Each named move below is a turn or a mirror, shown by a few rows before and after it. Which moves, in which order, take the first row of each later pair to the second? The first pair is answered.
Y (before -> after):
-0.27	2.70	-5.09	-1.46	-0.05	-2.71	-0.15	-1.08	1.99  ->  0.94	0.17	-0.36	-1.72	-2.19	-5.93	0.06	1.04	2.11
2.83	0.59	-2.43	-0.22	-0.64	-1.21	1.32	1.45	0.06  ->  2.89	0.36	-2.53	-0.34	-0.60	-1.23	1.19	1.28	-0.20
0.35	-1.98	-0.20	-0.44	-1.99	0.83	0.86	1.47	-1.07  ->  -0.09	-1.44	-1.77	-0.64	-1.02	1.90	0.38	0.79	-1.06
A (before -> after):
0.52	0.90	-1.47	2.60	0.89	0.87	-0.08	-1.01	-0.21  ->  0.83	1.90	-1.74	2.16	-0.82	0.91	0.12	-0.62	-0.01
3.03	-0.34	-0.78	-1.74	-4.25	-3.01	1.56	5.28	0.68  ->  0.12	-2.03	0.60	-4.81	-4.17	-0.76	-1.69	4.49	1.06
1.46	0.77	1.85	-0.62	-1.56	4.53	1.42	0.22	-2.22  ->  0.80	0.45	2.44	-1.18	-0.92	4.84	0.26	-0.23	-2.41
-0.90	-0.55	0.90	-0.77	1.24	2.80	-1.59	-1.10	-1.34  ->  -0.04	-0.22	0.93	1.10	2.49	2.00	-0.21	-1.47	-2.01
U (before -> after):
-0.56	0.35	-2.57	0.21	2.28	-2.39	-0.71	-0.44	1.88  ->  0.28	-1.96	2.12	0.50	1.10	-3.42	-0.75	0.59	0.73
1.12	1.41	-4.19	3.00	4.55	-1.55	1.80	-0.17	0.22  ->  2.69	-1.88	3.08	3.00	3.53	-3.04	1.70	1.18	-1.38
-1.33	1.27	-1.17	-3.58	-4.42	0.54	-0.65	1.76	1.53  ->  -1.07	0.33	0.72	-3.62	-5.12	0.59	-0.71	2.53	1.20
-1.42	-0.26	0.92	0.41	0.74	0.78	-0.54	-1.52	-0.59  ->  -1.64	-0.10	0.85	0.30	0.79	0.95	-0.33	-1.91	-0.32
G (before -> after):
-0.79	-2.36	4.11	-1.12	1.81	2.20	-1.16	-0.48	-1.16  ->  -0.29	-2.29	5.08	-1.03	0.45	0.78	-0.78	0.74	-1.11
2.33	-2.42	1.17	1.14	0.93	-2.09	0.20	-0.25	2.17  ->  2.72	-1.25	1.17	0.89	-1.67	-2.05	1.00	0.59	2.34
0.70	3.04	-2.75	0.88	0.85	6.32	2.43	-2.76	-1.36  ->  -0.39	0.51	-1.61	1.63	4.93	5.20	1.41	-4.04	-1.34
-2.23	-0.57	3.37	-4.35	-1.57	0.08	-1.38	-0.38	0.63  ->  -2.09	-0.46	2.91	-3.94	-1.89	0.31	-1.06	-0.36	0.71
Pairs:
Each pair is two moves apart.
1.18	0.12	0.43	-0.76	-2.69	-4.69	0.40	1.87	2.00  ->  0.98	1.42	0.57	-1.91	-4.37	-2.08	0.61	1.84	1.19 : G U
0.56	3.65	-6.14	1.39	0.16	0.61	3.32	-1.50	1.68  ->  2.46	3.17	-1.32	-0.39	-5.74	-0.20	3.28	1.84	1.37 : Y G
-0.64	-3.80	5.04	-1.45	0.59	2.48	-2.14	0.37	-2.13  ->  0.24	-3.87	5.71	0.43	1.22	0.46	-0.76	0.34	-2.41 : G A
0.34	-2.33	4.01	-0.62	-2.18	-4.13	-1.22	1.34	0.78  ->  -0.48	-3.44	4.98	0.34	-0.11	-0.29	-1.55	0.07	-1.05 : Y U
3.05	-1.54	2.35	-0.71	-2.19	-2.33	-2.56	1.21	0.76  ->  0.75	-0.55	-3.12	0.56	3.23	0.18	-3.19	-2.43	0.94 : Y G
-1.84	-3.13	3.73	-5.25	-2.70	2.77	-2.56	1.87	-0.23  ->  -3.18	-2.48	-1.40	-1.40	4.60	4.96	-1.66	-2.61	-1.50 : Y A
-0.75	2.48	-2.87	-3.51	-1.88	-4.07	-0.20	1.88	4.16  ->  -0.49	2.53	-0.41	-4.48	-4.11	-1.92	-0.27	2.57	2.74 : U G
0.16	-0.62	0.49	-1.49	-0.44	2.75	-2.58	-0.28	-1.51  ->  1.82	-0.61	-0.19	1.77	2.54	1.22	-0.04	-0.75	-2.40 : A A
0.54	-2.03	3.92	1.70	2.97	1.89	-0.61	-0.72	-2.77  ->  3.32	0.86	2.17	2.81	-1.38	0.32	2.69	1.34	-2.49 : A A
1.51	-1.16	2.22	0.57	-0.07	-2.97	1.20	1.67	-0.55  ->  -0.04	0.22	-2.27	1.64	3.41	-0.83	0.65	-1.31	-0.18 : Y G
-0.13	0.15	-2.37	3.68	2.10	-0.46	1.39	-1.77	1.15  ->  -0.22	-0.47	-0.86	3.88	2.70	0.80	1.20	-1.83	0.16 : U Y
3.45	0.25	3.05	2.36	-3.05	-1.82	1.77	2.08	-0.81  ->  2.94	2.28	-0.29	2.36	-3.61	-2.82	2.40	1.95	0.50 : U Y
-0.31	1.74	-1.91	2.25	2.59	1.74	0.65	-2.30	-0.49  ->  0.16	3.55	-2.74	0.96	-1.42	2.04	0.76	-0.27	-0.12 : A A
-2.20	-2.09	-3.46	-0.83	1.03	0.67	-1.51	-5.12	-1.39  ->  -1.64	-3.73	-0.52	-0.82	1.13	1.50	-1.68	-4.95	-3.00 : U Y
1.42	-3.02	4.95	-0.03	-0.82	-3.32	0.60	2.26	0.10  ->  1.02	-1.23	1.30	-0.33	-1.85	-5.48	1.13	2.69	2.55 : U Y
-0.73	0.26	-0.51	1.59	3.07	2.38	-0.23	-2.65	-0.96  ->  0.56	0.40	-0.61	2.87	2.55	0.43	1.34	-1.93	-1.04 : A G
0.05	-2.48	2.22	3.63	2.68	3.11	1.35	0.00	-4.31  ->  1.74	-1.97	3.69	3.54	-0.57	1.81	2.57	1.86	-3.91 : G G
-0.48	-1.66	2.06	-0.05	0.13	-1.53	-1.58	-0.76	1.67  ->  0.99	-0.62	1.66	0.98	-1.81	-2.37	-0.13	0.18	1.06 : A G
-1.71	-1.14	-4.44	-0.39	2.65	-0.95	-1.08	-0.05	-1.77  ->  0.60	-3.24	1.55	-1.55	-1.10	-2.42	-0.31	2.67	-2.93 : U G
2.26	0.06	0.27	-0.49	-3.72	-0.67	1.73	1.17	-1.05  ->  -0.31	-2.52	2.17	-2.67	-1.10	0.92	-2.12	-0.16	-0.57 : A A
2.65	0.45	3.17	-0.59	-4.73	0.32	1.80	2.75	-0.47  ->  -0.84	2.70	-3.92	-2.47	-2.21	3.26	-0.62	0.21	1.43 : A U
0.21	-3.80	6.12	-0.49	1.67	-0.54	1.12	2.16	0.46  ->  -1.94	-0.54	-3.07	0.59	5.45	-0.77	1.13	-0.78	2.65 : U G
0.99	2.24	-3.12	1.11	-0.37	0.69	1.36	-0.48	-0.05  ->  1.84	-1.96	3.29	0.89	1.01	-0.71	0.43	0.24	-1.97 : G U
0.14	3.59	-5.38	3.09	0.22	-3.40	-0.20	-0.21	1.92  ->  -0.97	2.83	-5.26	3.39	2.89	0.78	-0.82	-2.25	0.09 : U Y
0.63	1.64	-0.66	-1.73	-3.67	3.86	1.58	0.70	-0.48  ->  0.73	-1.92	3.94	-1.97	-2.71	1.23	0.53	1.54	-0.73 : G Y
4.86	2.07	1.27	3.99	1.46	5.77	5.11	-0.77	-3.50  ->  1.99	2.71	1.88	-2.00	-4.59	8.14	2.01	1.28	-1.39 : A A
-1.25	1.74	1.56	-1.41	0.30	-3.65	-0.48	0.72	2.55  ->  -0.75	0.54	3.64	-1.79	0.85	-2.92	-0.61	0.45	1.69 : Y U
-4.18	-3.18	3.89	-4.03	-0.97	4.72	-2.63	-0.38	0.62  ->  -4.79	-2.18	1.27	-3.24	1.45	5.61	-2.89	-1.87	0.75 : G Y
-1.85	0.65	-4.90	-0.69	1.51	-4.58	1.34	-0.85	2.52  ->  0.29	0.80	-2.17	-1.91	-2.34	-5.18	2.49	1.63	2.29 : Y G
1.44	-0.03	3.72	0.66	-3.76	1.50	2.10	0.49	0.40  ->  1.31	1.49	2.11	0.33	-4.49	-0.07	2.10	1.02	1.68 : U Y
-3.34	-2.12	-2.73	-2.07	2.14	-0.34	-3.44	-1.35	2.04  ->  -0.79	-3.43	1.54	-2.59	-2.38	-3.54	-2.66	1.65	2.56 : Y G
1.07	0.16	-0.35	2.71	1.51	0.80	1.13	-0.07	-0.79  ->  0.99	1.43	-0.83	0.31	-2.47	1.86	0.69	1.60	-0.24 : A A
-4.69	-2.01	-2.68	1.59	5.11	2.19	-4.63	-3.93	1.83  ->  0.16	-3.89	2.63	6.46	5.27	-2.09	-0.07	-2.54	-1.13 : U A
1.46	-0.87	3.78	2.81	-1.38	0.44	0.40	-0.67	-0.85  ->  0.75	-0.50	2.45	3.22	-0.54	2.67	0.20	-1.89	-1.66 : Y U
0.95	1.69	-0.73	2.68	1.00	-3.34	1.48	0.44	0.87  ->  -0.02	3.26	-1.47	-0.20	-2.57	-1.64	0.39	1.65	1.81 : G A
-2.15	-1.66	-0.19	-0.86	0.99	-1.62	-1.60	-1.58	0.13  ->  0.05	0.09	-1.23	1.58	0.21	-3.54	1.01	-1.32	-0.40 : A A
1.44	-3.76	6.76	2.28	3.97	-0.35	0.59	0.14	-6.96  ->  0.53	-2.99	3.42	3.77	6.68	-0.51	1.20	-2.09	-6.62 : Y G
-0.85	2.32	-3.55	-1.37	-3.16	-3.87	-0.50	2.53	1.91  ->  -3.49	1.11	-4.20	-2.94	-0.12	-0.97	-3.01	0.35	1.96 : G A
